In the rows, zero is written as 128.
Named moves (each a turn or a mirror), then the moves between two rows, first move first; the first pair answered:
Z_781 (before -> after):
[156 105  83 134 123  98  70 205  70 145  49  35 141]  ->  [165 105  92 129 128  89  77 205  70 148  45  37 141]
[132 164 136 108 154 104  94 104  85  90 162 114 133]  ->  [133 165 136 108 154 103  94 101  83  89 162 115 133]
[166 130 163 107 136 113 119 146 124 144 102 121 132]  ->  [123 137 113 133 109 159  81 153 120 134 130 117 126]
[134 151 163 117  98 142 103 149 140 134 131 135 138]  ->  [137 150 166 116  98 140 106 149 139 135 130 135 139]
Z_530 (before -> after):
[146 132 151 102 122 125 138 121 134 137 104 127 131]  ->  [115 131 119 125 115 167 116 120 133 124 135 134 111]
[116 116 103 154 128 175  89 146 133 145 117 148 100]  ->  [161 118 151 117 137 115 121 145 136 167  75 140 128]
[158 116 156 121 140 126 157 137 139 143  90 140 113]  ->  [120 115 118 151 132 174 131 137 139 127 125 147  89]
Z_108 (before -> after):
[125 131 121 128 139 142 119 138 135 148 151 126  99]  ->  [124 136 119 124 129 132 104 145 128 151 150 118 113]
[143 124 151 120 147 147 108 129 104 126 141 134 123]  ->  [130 129 135 114 129 127 102 128  92 127 140 117 148]
[106 124 113 143 126 139 103 129  97 108 166 122 123]  ->  [105 120 113 146 135 143 114 126 101 104 165 126 116]
Z_271 (before -> after):
[144 132 150 122 118 123 125 125 127 119  96 154 141]  ->  [134 136 137 124 109 112 116 123 114 113 108 147 154]
[127 144 108 148 137 117  97 122 102 140 148 113 155]  ->  [155 131 142 149 158 156 126 126 138 155 117 140 112]
[146 154 123 134 146 140  95 167 112 139 128  91 129]  ->  [154 149 134 134 152 150 103 168 123 143 120  98 118]
Z_724 (before -> after):
[170 118 135 125 167 107 139 135 144 109 132 120 100]  ->  [174 128 155 120 148 133 122 143 160 121 123 133 102]
[119 148 128 115 106 154 107 132 121 153 106 122 155]  ->  [ 99 126  85 137 135 144 132 122 107 136 122 110 133]
[103 140 102 130  97 137 134 126 137 129 127 129 141]  ->  [108 138 104 123 105 111 140 123 125 125 130 120 149]
Then:
Each pair is two moves apart.
[145 132 141 103 123  86 149 138 132 145  75 111 154]  ->  [128 133 125 129 105 169 120 157 159 152  77 133 113]
Z_724, Z_108
[113 110 107 154 149 139 136 112 114  97 171 148 100]  ->  [167 132 188 108 135 110 126 121 124 121 137 154 136]
Z_724, Z_271
[135 110 184 113 170 129 189  96 148 124 117 161  83]  ->  [123 130 157  92 147  46 139  95  85 109 155 112 149]
Z_781, Z_724
[ 91 113  77 144 107  92 123 145 117 148  98 106 161]  ->  [109 102  97 154 124 148 143 152 156 162  71 137 113]
Z_271, Z_781
[162 130 140 105 137  70 135 147 114 128 135 103 151]  ->  [111 123  90 151 139 143 117 140 119 102 181 120 110]
Z_530, Z_108
[132 161 130 118  75  90 112 140 154 175 101  83 202]  ->  [ 96 127  81 181 114 200 137 138 188 160 119 120 101]
Z_724, Z_108
[137 125  93 112 113 152  97 148 146 139 109 137  93]  ->  [144 127  96 104 110 139  97 150 145 146  98 133 103]
Z_530, Z_781
[ 97 149 210 104  85  84 120 116 145 108 164 154 157]  ->  [ 55 131 144 143 104 111 122 107 129  80 206 148 120]
Z_530, Z_724
[ 98 101  41 133 145  94 155 129 107 135 119 100  94]  ->  [163 106 116 125 163 151 124 158 138 160  99 134  42]
Z_271, Z_108
[108 146 100 142 107 161  64 147 112 120 159 114 132]  ->  [154 134 151  99 141  66 144 125 109 130 113 104 167]
Z_781, Z_108
[148 120 131 115 162  94 112 134  96  99 164 117 112]  ->  [169 126 170 109 154 140 113 143 130 118 138 143  91]
Z_271, Z_724
[170 112 130 175 185 131 106 146 114 120 165 136  54]  ->  [170 139 125 163 139 134  45 173 104 135 159 117  88]
Z_108, Z_724
[157 101 153 118 173 127 171 109 139 128 121 119  69]  ->  [152 107 126 134 158 163 117 134 131 135 132 110  46]
Z_108, Z_724
[141 121 179  76 123  61 132 122 117  98 116 107 157]  ->  [ 58 118  88 129  99 130 110 120 117  74 159 109 137]
Z_108, Z_781
[107 127 112 135 114 137 103 119 136 115 149 117 125]  ->  [128 122 144 129 126 150 129 117 160 125 126 136 109]
Z_781, Z_724
[111 123 154 148 146 168 119 109 119 111 165 163 116]  ->  [117 133 158 131 139 118 109 106  93 107 174 143 151]
Z_271, Z_724
[135 123 100 115 101  90 150 145 127 166  72  90 152]  ->  [109 123  70 140  86 141 128 154 136 166  85  97 129]
Z_271, Z_781
[136 141 169 112 132 112 119 115 130 115 142 143 160]  ->  [104 140 134 132 123 136 109 113 127 102 163 143 154]
Z_530, Z_108
[157 128 138 146 146 156 109 153 139 132 136 112 118]  ->  [159 135 137 132 140 118 103 151 122 133 137  97 148]
Z_271, Z_530
[ 95 126 124 138 107 165 148  96 128 124 127 134 124]  ->  [140 133 170 116 115 146 143 106 132 142 105 136 127]
Z_108, Z_530
[132 136 137 129 132 123 131 142 106 118 150 124  99]  ->  [125 139 125 127 125 111 132 141 100 117 152 115 113]
Z_108, Z_108
[148 158  83 158  82 147  83 128  99 130 116  93 159]  ->  [192 141 138 153 114 178 129 131 143 150  71 127 113]
Z_271, Z_781
[114 136  92 147 100 140  82 161 124 133 120 112 110]  ->  [159 130 140 123 118 121 115 165 144 155  74 121 107]
Z_271, Z_530
[118 142 146 117 102 146 118 122 130 129 133 131 152]  ->  [112 140 138 117 100 143 128 121 133 131 125 128 157]
Z_271, Z_108
[123 145 120 141 111 179  95 146 151 144 126 155 128]  ->  [133 153 129 114 111  94  99 133 114 136 135 127 184]
Z_781, Z_271
[129 166 118 104 105 139 110 134 115  92 175 145 158]  ->  [127 161 111 106 114 126 116 131 108  89 180 140 160]
Z_724, Z_724
[150 117 118 118 125  91 116 149 108 152 113 102 140]  ->  [145 125 144 116 100 138 125 148 147 162  95 132 139]
Z_108, Z_724
[102 154 110 157 130 146  98 114 150 113 186 112 104]  ->  [144 152 157 123 155  69 136 100 139 117 166 105 134]
Z_781, Z_271
[109 156 132 117  99 122  67 132 107 124 173 118 153]  ->  [114 137 138 105 130  64 153 103 110 118 148 117 170]
Z_781, Z_108
[104 116 118 128 146  90 159  92 114 125 143 127 123]  ->  [154 135 172 113 140 117  93 120 117 144 139 135 109]
Z_108, Z_108
[140 131 134 136  91 179 102 151 154 159  93 139 122]  ->  [126 131 112 133  77 159 116 148 154 161  83 125 141]
Z_108, Z_271
[155 127 140 128 179  66 158  97 105  64 154 143 103]  ->  [171 170 204 102 121 114  93 119 132  85 145 169 136]
Z_530, Z_724
[166 130 172 104 137  71 115 145 107 147 121  99 123]  ->  [156 121 173 127 139 153 132 149 152 158 104 135  71]
Z_724, Z_781
[184 125 138 141 125 137 128 121 120 143 114 142 111]  ->  [163 117 105 159 131 146 128 120 113 135 129 139  97]
Z_724, Z_781
[113 135 120 131 114 119 111 129 100 122 134 124 153]  ->  [108 120 117 136 133 116 156 117 107 115 129 132 140]
Z_530, Z_108
[121 113  75 134  96  97 166 106 116 138 105 120 138]  ->  [116 109  74 146  97 139 166 113 134 144  99 135 112]
Z_271, Z_781
[111 135 115 127 104 153 111 154 158 153 121 127 131]  ->  [105 126  93 123 123  96 141 138 133 141 130 105 149]
Z_108, Z_724
[112 114  98 124 115 157 173 116 161 166 132 114 118]  ->  [125 118 114 105 124 110 183 109 145 165 130 102 143]
Z_271, Z_781
[160 124 168 122 160 124 124 131 123 127 140 136 131]  ->  [165 127 170 116 149 120 123 137 129 136 124 133 137]
Z_108, Z_271
[121 107 119 145 180 104 176  96 120 119 166 114 116]  ->  [113 106 111 160 175 138 169 101 130 121 166 122  96]
Z_781, Z_271
[119 122  77 147 127  81 103 140  95 147 110  78 132]  ->  [157 143 149 115 102 108  91 152 131 175  74 107 145]
Z_724, Z_781
[168 108 123 129 160  90 128 137 121 148 107 114 108]  ->  [143 115  96 150 146 134  85 147 113 139 138 115  94]
Z_530, Z_108
[174 116 111 140 192  78 139 123 105 113 155 102  79]  ->  [164 163 144 132 107 178  52 154 146 138 145 133  97]
Z_724, Z_781
[127 138 131 117 132 158 160 154 184 147  93 139  97]  ->  [126 155 127 113 105 160 112 172 173 155  99 127 113]
Z_781, Z_108
[157 147 157  99 147 117 121 137 111 128 141 120 108]  ->  [114 152 110 118 127 127 107 136 100 114 163 108 118]
Z_108, Z_530
[110 148 135 115  97 154 105 130 133 126 150 135 150]  ->  [123 137 151 100 119 113 160 111 136 126 131 135 160]
Z_108, Z_781
[139 118 130 128 133 113 144 133 123 121 127 122 115]  ->  [134 127 134 132 117 146 124 140 133 124 129 135 110]
Z_724, Z_530
[127 172 146 109 134 127 133 114 117 124 126 119 152]  ->  [125 161 146 115 143 134 159 107 128 123 120 128 138]
Z_108, Z_271
[110 127 138 101 104 156 139 116 132 109 138 132 122]  ->  [114 130 141  93 103 135 140 114 122 108 141 125 138]
Z_781, Z_271
[108 118 136 136 154 124 124 101 105  86 183 145 129]  ->  [132 130 169 124 145 135  96 111 111  97 176 154 131]
Z_108, Z_724
[150 123 181 112 145 121 132 107 116 118 157 146 112]  ->  [112 133 133 127 107 144  88 119 105 114 180 129 127]
Z_781, Z_108
[ 79 147  79 153  93 143 132 108 125 112 155 130 133]  ->  [ 97 135 113 140 124 106 187  83 129 102 148 142 137]
Z_724, Z_108
[101 114  93 156 132 152 149 135 138 125 120 126 102]  ->  [121 123 109 127 126  84 154 132 120 130 106 101 149]
Z_530, Z_271
[117 130 108 143 122 151 130 130 136 122 112 136 135]  ->  [120 129 103 134 126 115 129 127 118 118 119 122 152]
Z_724, Z_781
[164 129 139 126 127 110  90 143 125 152 117 123 120]  ->  [133 119  93 150 128 126  92 140 117 140 137 117 104]
Z_724, Z_271
